Here are some points, each followed by its number:
 25   4 -23  22 -63 -13  39  23 0
-115 -127   59 -110  127  -40 -105  -94 1
 37  44 -27  36 -85 -15  15  13 2
 11   6  -6   3 -51   1  27  28 3
-17 -24  13  -5  51  21 -14  -7 4
 19  15 -29  16 -29  -3   9  12 5
-11 -17 -14 -17  54  -4 -32 -15 6
 16  22 -31  29 -19  29 -16  10 7
-35 -47  42 -33  84  10 -20 -10 8
-30 -27  36 -31  15 -29  38  44 9
-16 -24  13 -15  15   1  13  31 10
-50 -65  61 -45  85   3  -9   6 11
  62   85  -74   42 -108   -5    2  -23 12
-60 -88  29 -62 127   7 -26  -8 13
-47 -47  32 -52  75 -16 -29 -28 14
 25  44 -21  24 -83 -13  16  11 15
-105 -126   57  -97  127  -26  -89  -63 16
 -5 -26  24 -15  13   4  16  21 17
 -2  -1   6   8 -22  -2  29  18 18
-13 -28  25 -16  53  12  -7   0 19
-14 -48  30  -2  65  24 -21 -10 20
 -7 -22  14 -12  56 -15 -15 -16 21
 13  19  -6  16 -15  25  -5 -10 22
-22 -35   0 -22  57   0  -9  -3 23
  1 -28  -5  -4  34  15  -1   2 24
 35  47 -42  35 -81  -3  19  11 25
  0   0  13   0 -18  -9  13  17 26
  42   87  -48   11 -111  -22   28    4 27
  53   27  -63   52 -103  -10   36   19 28
-60 -90  41 -60 127   6 -29 -15 29
 12  16 -14  15 -39 -15  16   6 30
-28 -45  42 -14  74   5 -20  -4 31
-45 -51  47 -41  71  11  -7   6 32
-59 -87  43 -54 127   6 -40 -38 33
  7  15   6  -1 -50 -27  33  24 34
-21 -44  37 -14  73  18 -23 -16 35
-20 -30   3  -5  59   3 -16 -10 36
  9   6   7  13  -8  21 -12  -6 37
  0  -8   9 -12   0 -30  29  28 38
  4  15 -21  22 -23  11  19  15 39
 30  47 -39  32 -71 -17  10  25 40
 26  57 -23   8 -78  -7  20  10 41
 42  27 -33  49 -48  -6   4 -18 42
 17  22 -24  15 -28 -10   0   1 43
 16  22  -9  22 -29  17  -2  -6 44
-12 -29  41 -11   1 -22  21  24 45
-10 -17   4  -3  29   7   1   3 46
  0   1   7  -5 -45  -2  32  41 47
 25  20 -28  17 -23  -1 -12  -8 48
  8  32 -10   8 -76   0  36  37 49
 -2  25   0  18 -33  11   0   3 50
  3 -23  13  -6  54  41 -36 -39 51
 18  -8  -7  20 -11   8   4   8 52
 27  11 -14  31 -29  -2   8   1 53
 13  10 -10  10 -13  18   1  -2 54
 28  39 -40  26 -73 -11  25  12 55
 39  79 -44  10 -64   2  -6 -13 56
-13 -40   9 -12  75  46 -28 -32 57
  1  20   8  -4 -39  13  23  18 58
 13  -8  -1  11  17  24 -18 -21 59
 12  15 -17  18 -44   4  18  14 60
 38  11 -16  38 -76 -11  29  17 61
-68 -88  35 -63 127   5 -57 -53 62
  0 -10   4   8   2  10  13   8 63
 13  31 -22  26 -69   5  15  15 64
-120 -127   86 -108  127  -30  -68  -40 65
 36   6 -11  43 -18  16 -25 -13 66
 11  45  -9  -4 -41   4  20   9 67
  4 -27  12   8  24  26  -7 -12 68
-62 -89  25 -46 127  10 -51 -37 69
  7  17   0   3 -26  -4  16  20 70
-4 -8 20 -6 10 -1  6  9 71
 14  30 -19  10 -39 -11   3  -8 72
 7 -6 -4 19  7 17 -6 -8 73
 -6  14  13   2  19   4 -11 -12 74
  2  25   7  13 -35 -11  15  17 75
 39  27 -51  47 -62  16   6  -4 76
-46 -63  53 -45  74 -16   3  30 77
 20  26 -29  30 -44 -16  24  14 78
 15  42  -7  29 -75  -9  22  10 79
 25   1 -12  15 -15   8   2   6 80
-63 -83  46 -59 127   5 -41 -27 81
-62 -69  72 -55 119  -2 -29 -22 82
-10 -32  19  -9  68  12 -25 -15 83
 -1  23  -4  16 -59  -6  25  28 84
-19 -30  -1 -29  61   2 -19  -6 85
-20 -37   2 -19  42   2 -15  -1 86
 21  46 -27  21 -51 -11   8  -2 87
 19  22  -5  22 -72  -5  31  10 88
-54 -66  64 -52 111   5 -39 -24 89
 14  59 -19  -9 -84 -17  44  28 90
 33  48 -33  33 -89 -23  32  13 91
 37  14 -22  20 -72   5  19   7 92
 18  19 -12  29 -17  -4  -3  -3 93
-9 13 18 -7 -6 -4 18 12 94
 4 -5  1 18  7 14 -3 -1 95
  62   94  -71   46 -127  -56   22    2 96
 50  60 -67  58 -73   8 -13 -12 97
 -2 -15   1  -2  23  27  -4 -17 98
-19 -31  25 -13  48   5 -10   2 99
-19 -22  30 -11  54  27 -16 -29 100
 10  38 -23  20 -52 -15  33  23 101
  4 -11  15  10  -1  12   2   9 102
  2   3   8  -4  -4 -19  21  18 103
 20   1   7  30 -28   2   4   1 104
 44  54 -28  36 -68  -9   1 -13 105
-28 -24  49 -32  51   5  -9   6 106
  20   41  -26   35 -105  -19   29   35 107
 47  54 -49  46 -98 -24  14   8 108
 23  -2 -10  32  16  11 -10 -35 109
  1   0  -5   4  20  12 -21  -6 110
-26 -41  24 -24  86  29 -25  -8 111
-37 -38  28 -18  79  12 -13  -2 112
 10   5   0  16   9  37 -32 -28 113
  5 -25   1   1   8  21   5  11 114
  1 -13   7   3   1   7   2   9 115
-23 -51  48 -30  13   2  27  33 116
 -2  15  15 -11 -43   7  31  34 117
-17 -16  21 -19  34   8   4  11 118
 34  44 -41  40 -62  -1   9  -2 119
-24 -30  30 -47  71  47 -26 -10 120
-11 -23  33 -13  44  11 -10 -10 121
-54 -58  70 -38  58  -1  -3  26 122
-15  10  10 -16   7   6  12  13 123
-12 -48  -3 -19  89  26 -13 -14 124
-11 -34  36  -8  35  14  -4   4 125
-13   6   3 -18  22  13  -3  -2 126
  7  37  -2  -6 -50 -18  27  33 127
 -3 -15  10 -13   1  10   6  19 128
 17  22 -29  15 -37   4  18  17 129
 13  23   6  12 -49 -13  20  16 130
-22  18  26 -28  -8   3  11  25 131
-48 -49  43 -43 114  13 -29 -13 132
-26 -33  54 -22  48  10 -13 -21 133
  57  105  -93   50 -127  -62   29   -2 134
  39   85  -61   29 -127  -32   38   17 135
  7   2  12   9 -14   8   6  -9 136
-33 -49  28 -37  92  13 -15   2 137
 48  46 -41  37 -88 -19   7 -11 138
 -3   9  16  -8  25  11  -9 -25 139
  48  100  -68   37 -127  -37   17   -9 140
 30  30 -40  33 -66   0  20  10 141
-79 -88  83 -75 127  -6 -38 -26 142
-17 -37  25 -14  50  16  -4   0 143
 10  26 -15  -2 -37 -17  11   0 144
 13 -18   8  15   0  19   0  -9 145
 -4  -6  -4   2  48  26 -30 -33 146
  3 -20   0   1  61  29 -38 -16 147
 21  48 -31  11 -95 -11  32  27 148
 30  42 -25  10 -27   0  -9 -16 149
-12 -34  15  -9  68   9 -12 -14 150
  5 -14  -1  14  27  15 -18  -4 151
-23 -28  33 -28  29  22   2  -1 152
 10  16  -3   7   7  10 -11  -5 153
11 -5 25 15  1  1 -8 -4 154
-27  -7  18 -21  43   4 -10  11 155
  6  20  20  -5 -43  17   8   4 156
-19 -25  35 -30  -6  -4  22  43 157
-46 -62  51 -42 107   1 -27 -25 158
-23 -20  10 -18  62  16 -29 -12 159
 46  28 -50  58 -76  -5  14  -9 160
-61 -80  40 -62 127  -5 -54 -34 161
-14  -6  -4 -10  20   4  10   5 162
 25  15 -19  34 -63  11  14  13 163
 19  24 -19  33 -54  10  13  10 164
Which three points above are nearest to each new point? Their numbers follow each, nearest first.
 13 -24   2  26 -18  -4   6  13 ~ 52 104 102
-10 -46  22  -7  57  31 -18 -10 ~ 20 143 83
-12  35  -3  18 -51 -14  22  20 ~ 84 75 130
  56   64  -57   43 -110  -28   11   10 ~ 108 138 135
-40 -31  54 -44  40  14 -19 -16 ~ 133 106 152
-51 -45  39 -66 109  14 -16  -7 ~ 132 158 137
 14  18   4  -2 -33   0  22  11 ~ 70 58 75
-56 -58  73 -52  95  -1  -6 -12 ~ 11 82 158
 10   1  15  -3  42  12 -17 -25 ~ 139 146 74
 39  38 -25  57 -63   0   3 -21 ~ 42 105 119
  2  -8  22  13  14  11  -5 -13 ~ 154 95 145
 15   8  -5  19 -42  -2  14  15 ~ 60 30 130
 18  46 -50  10 -52   5  11   3 ~ 87 141 119
-27 -23  51 -20  37   2   0  -3 ~ 106 133 152
  39   79  -69   33 -127  -38   46   25 ~ 135 27 96
 30   7  -5  37 -29 -18   0   0 ~ 53 104 93
-25 -35  45 -15  73  25 -30 -28 ~ 35 100 20
-48 -52  38 -44  73  14  10  21 ~ 32 77 11
 22   2   5  23 -15   4   3  -6 ~ 104 52 136
  3 -24  23 -10  19  13  11  11 ~ 17 71 128
-39 -38  29 -33 117   0 -37 -23 ~ 132 158 8
  24  127 -111   -2 -127  -71   54   11 ~ 134 135 140
 49  54 -25  28 -54   5 -12 -26 ~ 105 149 56
 20  13 -12  34 -32 -10 -14  -7 ~ 93 53 48
 26   4 -18  33 -33  -3  11   8 ~ 53 5 60
 28  12 -25  30 -50 -11  16  14 ~ 78 163 60
-2  1  2 -4  0  5 22 11 ~ 63 94 123
-61 -53  41 -51 112  41 -26 -13 ~ 132 158 89
  4 -12   7   8  19  13 -10 -10 ~ 151 110 68
  49  127  -91   43 -127  -65   17  -18 ~ 134 140 96
 13  46 -23  -3 -61   8  27  13 ~ 67 41 64
  26   73  -40    5 -126  -48   57   33 ~ 135 27 148
 38  28 -44  67 -92 -14  21   2 ~ 160 108 28
 11  11 -20   9 -38  -2  17  16 ~ 60 129 30
  46  127 -127   37 -127  -75   31   11 ~ 134 96 140
-31   7  30 -22  -5  -8  16  32 ~ 131 94 123
 -94 -107   83  -98  127  -20  -37  -10 ~ 142 65 82
 28  25  -6   9 -47   7  15   3 ~ 60 164 67
 25  26  -7  25 -84 -14  32  22 ~ 88 79 61
  70   53  -84   66 -127  -42   28   -1 ~ 96 108 134
-15 -28  24 -14  37   7   7   8 ~ 118 125 99
 18  44 -48  17 -38   7  10  20 ~ 129 5 87
  2   2   9   9  43  20 -31 -22 ~ 146 147 151
-11 -19   7  -8  43  29  -8  -7 ~ 4 98 24
 29   7 -19   8 -11  11  -1  17 ~ 80 52 54
  5  27 -28   5 -87 -22  48  67 ~ 49 148 90
 11  40 -13   4 -37   6  10  11 ~ 67 129 72
  4 -20  14 -10   7  -6   7   4 ~ 71 115 128
-13 -18  15  -2  56  16 -11 -19 ~ 4 150 100
  63   71  -67   50 -106  -13    0  -28 ~ 12 97 138
-10 -28  36 -10  40  13 -12 -16 ~ 121 125 19
 -9  -7  24 -15   4  -6  13  21 ~ 71 17 128
 -8 -13  30 -14  41   2  -7  -1 ~ 121 19 118
 21  21  -5   1 -57 -27  34  29 ~ 34 127 130
 26  25  -6  12 -51 -21  18  16 ~ 130 30 78
  7   1  -1  15 -15   6   7   9 ~ 52 80 54
 31  25 -21  20 -68   3  20   9 ~ 92 64 163
 -6 -14  20   2  16   7   7   4 ~ 71 115 46
 31  12 -25  32 -39   4   4   7 ~ 53 5 164
 -7 -17  13   5  33  13  -2  -5 ~ 46 68 24
-36 -27  43 -30  54   8   0   5 ~ 106 99 152
-41 -50  40 -32  91   8  -9 -12 ~ 8 137 112
 -9 -27  39 -15   0  12   4  32 ~ 17 157 10
 -4  14 -10   2  -4   5   3  25 ~ 70 123 63
 15  -3   8  10 -58 -19  38  26 ~ 34 3 47
 27  50 -47  32 -59  11   2   6 ~ 119 141 76
 22  40  -8  20 -67  -4  16   8 ~ 79 64 15
-18 -32  40 -13  33   0   2   5 ~ 125 99 118
-11 -23  16  -9  58  25 -19 -10 ~ 4 83 159
 39  19 -47  59 -66   9   0  -4 ~ 76 160 42
-34 -22  32 -36  72  14 -15  -3 ~ 112 8 106
 20  56 -50  32 -57   7   8   8 ~ 119 141 25
 51  47 -43  40 -87 -17  17 -16 ~ 138 108 105
-58 -54  33 -52  88 -24 -36 -25 ~ 14 158 89
  7  15 -16  23 -24   6  15  -1 ~ 39 53 44
 38  18 -13  37 -47  -6   5  -5 ~ 53 42 164
 14  40  -8   4 -58   3  13   4 ~ 67 64 87
-55 -47  79 -49  43 -29   3  27 ~ 122 77 11
 -85 -101   43  -67  127    4  -69  -50 ~ 62 161 69
 20  29   3  16 -63 -25  23  22 ~ 130 88 34
-38 -72   7 -22 127  43 -52 -46 ~ 69 33 132
 -2  26  -6   9 -80  -4  52  24 ~ 49 84 88
  23   73  -44   12 -127  -27   43   34 ~ 135 27 148
  34   81  -37   14 -122   -4   22    3 ~ 27 135 148
-14 -11  17 -19  44  -7 -13 -12 ~ 21 121 155
-3 -3 25  4 -8 -2 10 14 ~ 26 71 94
   4   75  -26    1 -107  -34   50   28 ~ 90 148 107
  40   85  -65   31 -119  -31   11   23 ~ 135 27 140
 33  68 -34   9 -83  31   4  -4 ~ 56 41 25
-2  9 19  2  7 12 -2 -9 ~ 74 139 136
 31  47 -24  31 -58 -13  12  -7 ~ 87 105 119
-30 -40  10 -42  79 -16 -31 -33 ~ 14 85 8
  1  43 -15   5 -48 -25  13   9 ~ 144 72 101
 14  30 -23  16 -32  12   5 -19 ~ 44 72 149
